Small tables with named rows and columns. After each table, cells are looked up by row and column.

tul:
|  | vosig | mobad | dilo | pizuz | lirag | duziloz | zekim | nizegi | zalig | lobure |
|---|---|---|---|---|---|---|---|---|---|---|
| fasu | 5448 | 3626 | 5293 | 7597 | 5595 | 5073 | 6617 | 5561 | 2567 | 4987 |
| pul | 5447 | 4470 | 4946 | 3060 | 2908 | 7761 | 4207 | 2991 | 4694 | 2815 |
| bila | 6300 | 4137 | 3891 | 3336 | 2434 | 7528 | 5410 | 3297 | 4127 | 3439 |
| zese | 6107 | 6513 | 4353 | 2703 | 5235 | 4197 | 3593 | 2854 | 7611 | 4193 |
| sut | 5900 | 4184 | 6333 | 7031 | 7030 | 5230 | 6560 | 4716 | 3167 | 4594 |
| telu | 3682 | 5850 | 4708 | 3025 | 6094 | 1723 | 2826 | 4259 | 6776 | 4081 |
| relebel | 3303 | 3091 | 2657 | 4705 | 2093 | 4278 | 4754 | 5618 | 2624 | 5554 |

zekim of fasu = 6617
lirag of pul = 2908
mobad of fasu = 3626
duziloz of sut = 5230
duziloz of zese = 4197
dilo of bila = 3891
duziloz of fasu = 5073
zalig of fasu = 2567
zekim of bila = 5410
vosig of fasu = 5448
nizegi of telu = 4259
pizuz of fasu = 7597
lobure of pul = 2815
lirag of fasu = 5595
Row with the largest zekim: fasu

Table vid
	nodos	vef	zakur	duz	zugeb
zek	235	379	682	416	627
vod	919	407	625	741	717
kimef	207	658	609	416	491
vad	618	966	488	666	416
ded	262	910	520	491	431
pob	865	910	496	741	446
lalomod	399	239	706	466	792
kika	837	239	690	628	838

duz of vad is 666
nodos of kika is 837
vef of ded is 910
vef of kimef is 658
zugeb of zek is 627
zakur of kimef is 609
zakur of ded is 520
zakur of vod is 625
nodos of zek is 235
duz of ded is 491
vef of kika is 239
nodos of ded is 262
nodos of pob is 865
zugeb of kimef is 491
nodos of lalomod is 399

revap =
,zir,nulir,bev,bup,lupigo,gokenek,vib,muketol,bes
sufil,64.3,64.1,65.9,34.6,22.4,43.0,35.5,57.8,85.0
rorelen,56.4,55.3,82.5,87.0,53.6,40.3,58.5,77.5,46.0
samisi,51.7,56.1,51.3,43.0,39.7,19.1,26.8,24.8,71.7
dodomo,99.4,48.7,58.8,64.7,46.2,42.9,33.0,67.7,51.6
sokorel,18.2,55.3,45.1,44.8,56.3,58.0,51.9,14.7,36.6
vuzusi,60.0,40.2,37.2,37.7,41.7,88.9,59.4,47.4,83.2
gokez,90.6,69.6,29.3,37.5,55.4,43.9,48.2,60.5,32.2
kalose,55.2,58.1,61.5,62.2,25.1,45.3,41.9,76.0,13.7
korus,61.6,59.8,43.8,23.9,62.6,82.6,45.3,36.8,25.0
zabe,62.7,41.4,35.1,59.1,92.4,56.3,68.2,41.5,71.9
teb,43.3,31.2,65.9,67.4,24.8,31.6,27.6,43.4,67.8

What is the bes of zabe in revap? 71.9
What is the zir of dodomo in revap? 99.4
What is the gokenek of sufil in revap? 43.0
What is the bes of dodomo in revap? 51.6
What is the vib of sufil in revap? 35.5
What is the zir of vuzusi in revap? 60.0
What is the gokenek of vuzusi in revap? 88.9
What is the lupigo of sufil in revap? 22.4
What is the bev of gokez in revap? 29.3
What is the bup of dodomo in revap? 64.7
What is the bev of sufil in revap? 65.9
What is the muketol of teb in revap? 43.4
What is the bes of rorelen in revap? 46.0
What is the bev of teb in revap? 65.9
What is the zir of korus in revap? 61.6
What is the nulir of zabe in revap? 41.4
What is the gokenek of gokez in revap? 43.9
What is the vib of zabe in revap? 68.2

